(in the rows, 128 means zero)
Rotation paths and how fast each direction turns (degrees per step):
Each turn is a multiple of 5 degrees from 10 to 175, or 0.
Each row of a path follows its step; steps can be skipped.

step 2: [127 131 130 133 125 146 134 128 138 114 126 127 123 130 132 121 133 132
 129 128 126 131 126 126 122 124 134 129 124 115 121 127 106 128 128 131
 126 131 125 127 128 125 130 137 123 130 145 124 124 141 120 127 131 116
 137 139 136 129 125 134 123 125 133 133]
step 5: [119 117 132 128 123 126 128 131 141 114 125 130 137 137 141 124 143 124
 127 136 124 144 123 135 126 133 130 132 126 123 122 116 126 127 137 126
 133 124 125 128 119 118 133 126 131 118 137 140 132 127 130 126 137 129
 124 136 137 132 126 126 123 122 129 121]
step 7: [131 110 127 130 130 134 129 120 135 115 134 118 130 133 143 125 139 125
 129 122 126 126 124 124 126 127 128 127 125 122 131 120 117 123 121 130
 119 127 126 126 115 122 131 133 128 129 127 122 121 136 123 124 133 111
 124 133 135 127 126 122 130 133 113 136]
step 11: [128 126 127 147 134 132 127 119 120 131 134 140 127 126 123 131 132 134
 132 124 128 119 130 131 135 126 136 129 118 126 119 136 132 128 133 124
 117 120 113 122 128 117 137 134 122 120 125 136 136 121 126 124 124 131
 134 127 128 117 142 116 125 124 124 122]
step 14: [113 118 129 130 132 136 124 124 118 129 132 115 121 135 123 116 132 130
 134 119 130 126 118 135 138 121 134 116 118 123 134 135 121 121 121 134
 121 116 125 138 127 128 138 134 127 125 123 133 125 133 124 123 137 131
 130 123 122 118 131 124 129 128 124 132]
step 19: [130 131 127 130 132 133 124 129 132 133 136 127 128 126 126 122 137 124
 131 120 124 130 109 134 138 117 128 133 120 124 124 142 129 118 130 127
 117 121 124 130 136 121 143 127 130 123 126 130 126 128 139 116 126 133
 139 122 130 126 142 117 129 135 117 125]
step 20: [135 119 142 127 130 128 131 131 135 109 128 136 132 128 138 123 132 129
 115 131 111 127 129 123 129 124 128 119 129 120 140 132 130 116 136 136
 129 134 132 128 130 115 128 130 122 128 133 127 132 139 128 121 136 129
 133 135 129 135 131 132 132 123 122 121]
step 21: [117 122 139 131 133 124 122 129 124 131 138 124 121 139 125 124 129 136
 123 120 123 132 127 131 139 122 128 135 120 123 115 132 125 122 128 126
 124 115 123 129 124 112 129 133 138 121 136 135 137 124 127 126 127 133
 137 129 139 135 119 123 130 124 137 117]
step 24: [114 128 147 132 128 140 122 130 132 131 122 128 146 140 125 117 125 124
 138 112 135 123 123 138 139 119 129 128 127 125 127 133 132 124 134 124
 121 128 118 127 128 130 130 126 132 121 131 130 122 118 132 122 125 132
 129 120 127 131 135 123 127 127 125 123]
Speeds:
[128 126 129 128 130 129 130 130 128 128 126 130 131 127 129 130 126 131
 130 127 129 129 129 127 129 124 130 129 128 126 129 129 129 127 127 126
 128 126 129 128 125 126 127 125 128 130 125 128 131 126 129 128 128 128
 128 128 128 128 126 126 127 127 127 133]
25
[129 127 129 129 124 124 128 126 126 130 131 129 128 126 127 129 124 130
 128 127 126 131 129 129 129 128 131 128 127 131 127 129 127 127 126 129
 127 129 127 126 128 127 126 129 131 128 127 130 130 127 128 129 128 129
 126 130 125 128 130 130 128 127 129 126]
145
[129 129 132 129 125 127 128 130 129 128 128 128 131 125 126 127 131 126
 128 126 130 129 128 126 129 131 128 126 130 128 129 129 129 133 128 128
 126 130 129 131 129 128 126 126 130 127 127 126 132 129 130 127 127 129
 129 125 128 127 128 129 129 127 127 127]
155
[129 127 128 128 127 127 129 128 130 128 130 128 129 130 129 131 129 128
 128 131 129 127 125 129 126 130 127 129 129 128 129 132 132 127 129 129
 127 124 128 127 131 127 127 128 127 131 126 127 128 127 129 126 125 126
 126 130 127 128 132 128 127 127 126 129]
95

step 1: [144 130 126 125 138 121 137 122 123 119 128 113 130 125 130 132 121 138
 125 120 132 130 127 127 130 128 126 118 124 123 131 137 133 121 131 122
 135 140 125 121 131 132 136 129 135 130 135 129 122 129 134 126 130 122
 134 127 130 109 135 128 129 131 127 132]
step 6: [128 132 136 133 130 128 125 129 129 132 132 135 131 125 116 131 126 113
 128 138 131 128 134 126 113 132 131 118 132 132 124 130 132 137 125 118
 124 123 131 122 119 120 127 122 131 137 136 135 133 125 127 121 141 123
 126 135 125 125 114 135 135 131 126 124]
step 7: [119 122 123 127 126 134 135 134 128 122 136 138 125 133 134 126 126 134
 118 132 138 126 133 135 136 127 128 128 124 126 132 113 132 137 120 126
 128 129 129 132 136 134 138 125 124 120 132 125 129 135 123 125 140 137
 136 127 119 135 115 124 134 121 121 123]
step 8: [124 124 132 123 128 145 123 125 130 126 123 126 133 137 122 135 134 116
 132 134 128 134 120 124 140 140 134 133 132 124 124 124 137 126 118 126
 129 123 136 119 139 127 127 131 124 131 123 127 123 121 134 118 123 135
 125 121 136 131 130 131 131 135 133 118]
step 11: [124 120 128 124 135 140 128 126 125 135 136 132 120 134 125 115 133 120
 140 121 124 131 122 126 129 118 130 136 132 137 132 131 123 125 133 134
 125 122 134 131 133 131 123 124 137 123 127 134 133 130 146 130 130 139
 137 133 126 126 133 123 124 125 130 137]
step 12: [130 122 127 122 123 125 123 122 128 132 121 122 131 119 128 126 128 133
 131 123 129 132 145 131 139 135 127 134 127 124 120 125 127 117 134 124
 131 129 133 126 118 128 134 131 133 131 112 136 124 128 121 140 133 138
 127 132 128 114 136 124 128 121 135 125]
step 14: [134 142 134 133 114 134 126 131 122 131 114 128 125 127 124 129 125 127
 131 121 125 124 133 124 123 125 124 128 125 141 128 133 129 130 141 132
 140 133 118 123 131 135 136 138 126 125 128 124 144 123 129 136 129 127
 131 135 127 138 135 128 122 128 131 132]
step 21: [124 125 132 135 137 126 123 140 123 129 125 125 132 129 132 129 126 137
 129 130 118 125 131 136 136 128 143 126 128 116 113 125 117 133 118 138
 122 132 121 130 134 131 121 132 133 137 125 119 119 125 122 130 126 129
 128 127 123 134 126 129 137 118 124 131]
step 22: [143 134 126 128 137 128 125 129 127 130 137 135 131 129 126 131 135 125
 132 124 116 129 125 132 137 123 127 121 129 126 140 141 138 133 119 123
 120 131 136 130 134 127 131 142 130 135 135 130 128 128 142 134 134 123
 121 121 133 121 128 124 134 128 134 130]
Speeds:
[127 131 126 127 128 125 132 127 131 130 126 126 130 128 130 126 128 126
 127 128 129 127 129 129 130 126 127 127 129 127 128 125 131 130 126 130
 131 126 128 129 125 128 128 130 131 128 127 127 126 131 128 127 126 129
 128 128 126 128 128 128 128 128 126 127]
135
[131 129 129 129 129 129 125 128 128 126 129 129 129 128 128 130 129 129
 127 128 127 125 131 125 128 127 131 128 130 129 128 126 126 132 128 129
 129 128 127 129 124 129 126 127 130 128 129 125 131 128 127 128 129 129
 131 128 130 132 127 127 127 126 127 129]
100
[130 129 127 128 129 126 130 128 126 132 130 125 130 125 130 129 129 130
 127 129 128 129 127 127 127 127 129 129 126 130 127 129 130 128 131 127
 130 129 127 130 128 128 123 129 125 128 129 124 126 128 127 128 128 127
 129 130 128 128 130 128 129 128 129 129]
20
[127 129 127 129 127 132 127 128 127 129 128 128 129 126 130 125 126 127
 128 126 125 125 125 125 127 127 129 129 130 128 127 127 130 129 127 125
 130 127 126 127 125 127 128 129 127 126 129 132 128 127 130 130 128 128
 127 129 130 127 128 128 130 129 128 129]
130
[128 131 126 130 129 126 129 127 131 127 125 127 124 129 129 128 124 130
 128 126 132 127 129 127 128 126 128 130 129 128 128 129 127 125 130 128
 131 130 127 125 126 129 126 126 128 127 129 130 129 128 128 129 127 124
 127 128 130 129 130 128 126 128 129 129]
25

step 3: [129 134 123 133 129 129 122 134 124 111 133 115 125 128 129 135 132 118
 117 137 128 133 135 127 123 128 131 122 128 127 128 109 138 118 125 128
 128 127 127 126 122 129 121 128 124 127 118 139 132 131 132 131 125 134
 133 131 121 118 128 136 138 123 127 139]
step 4: [135 129 131 126 123 119 124 130 126 131 126 126 132 127 125 119 132 126
 121 132 120 132 124 123 135 138 123 133 135 117 128 126 134 127 135 121
 125 132 119 125 115 137 118 124 141 126 120 127 122 128 140 127 115 127
 117 128 133 121 129 126 138 127 122 143]
step 7: [118 122 141 128 123 131 122 131 120 128 124 129 123 125 122 120 132 122
 114 134 136 124 121 128 113 129 126 124 132 128 119 126 127 123 133 137
 120 128 135 121 128 125 128 132 128 126 128 128 113 123 119 132 120 114
 128 143 133 125 119 134 130 129 132 132]
step 10: [126 128 123 118 132 130 117 127 125 123 128 129 130 128 133 132 128 124
 134 131 132 120 120 125 125 135 129 117 132 119 125 134 141 137 137 130
 131 127 141 129 124 139 126 126 135 135 119 133 131 137 127 131 121 131
 123 129 137 138 121 143 117 126 122 120]
step 14: [123 125 129 130 141 136 126 139 133 117 122 128 120 130 116 131 124 128
 125 136 131 139 137 138 130 120 127 129 132 120 117 133 130 120 122 126
 122 128 137 138 130 138 122 122 129 122 126 136 141 134 125 125 126 138
 131 131 131 129 117 128 130 123 128 133]
step 15: [124 131 131 126 129 111 127 129 135 118 129 122 142 133 124 132 129 133
 131 132 130 117 134 129 124 130 130 125 128 122 123 132 137 124 126 119
 126 130 129 134 116 127 127 105 131 126 121 123 131 139 129 126 122 128
 123 133 127 124 121 139 137 128 133 135]
step 20: [134 139 140 125 121 132 135 124 130 122 137 115 135 121 134 132 125 131
 125 125 131 129 116 137 122 124 141 132 130 127 121 127 125 120 133 124
 131 126 133 125 124 133 123 125 131 111 119 127 130 125 129 120 128 127
 129 135 117 120 129 135 130 114 128 135]
step 23: [128 134 129 123 133 130 131 134 128 130 127 139 136 141 118 131 122 123
 136 130 122 122 126 132 123 130 137 118 137 127 127 126 129 113 136 122
 128 120 139 133 142 130 130 137 132 119 133 129 129 127 131 136 132 125
 126 146 129 127 129 122 128 131 118 134]
step 25: [124 126 127 125 130 129 127 137 124 132 127 134 124 119 126 114 124 130
 125 134 134 124 118 135 132 120 135 123 136 131 115 135 125 127 128 130
 121 136 138 116 136 146 121 124 120 119 124 133 124 126 128 118 119 132
 130 125 120 121 119 123 132 131 130 130]
Speeds:
[132 129 129 128 129 128 125 128 129 128 130 130 125 127 128 125 129 127
 129 128 129 131 126 128 131 130 126 128 126 128 129 128 127 127 130 128
 129 128 127 127 127 130 127 129 125 127 128 126 130 125 129 125 128 127
 127 123 129 126 127 127 130 130 128 129]
85
[130 128 129 129 130 126 127 126 129 131 128 129 128 129 129 132 128 127
 126 129 126 128 130 129 129 128 128 132 124 128 127 129 129 127 127 129
 127 130 128 128 128 125 124 129 131 128 125 129 128 126 129 129 128 126
 130 128 127 125 127 130 129 128 127 128]
25
[130 125 127 127 127 127 131 126 130 126 130 129 127 130 129 128 127 125
 125 128 129 126 127 129 126 132 126 127 126 129 128 126 128 130 127 125
 129 129 127 129 128 128 127 126 129 127 125 128 127 130 128 131 128 126
 127 128 130 129 126 124 130 129 130 127]
125
[130 128 129 130 128 128 127 131 131 128 126 128 129 131 127 129 127 131
 132 127 130 132 127 127 128 130 129 128 128 127 130 130 131 130 132 129
 127 128 129 129 130 126 128 126 130 126 125 129 128 128 129 129 130 127
 129 129 129 130 126 127 127 127 130 127]
80
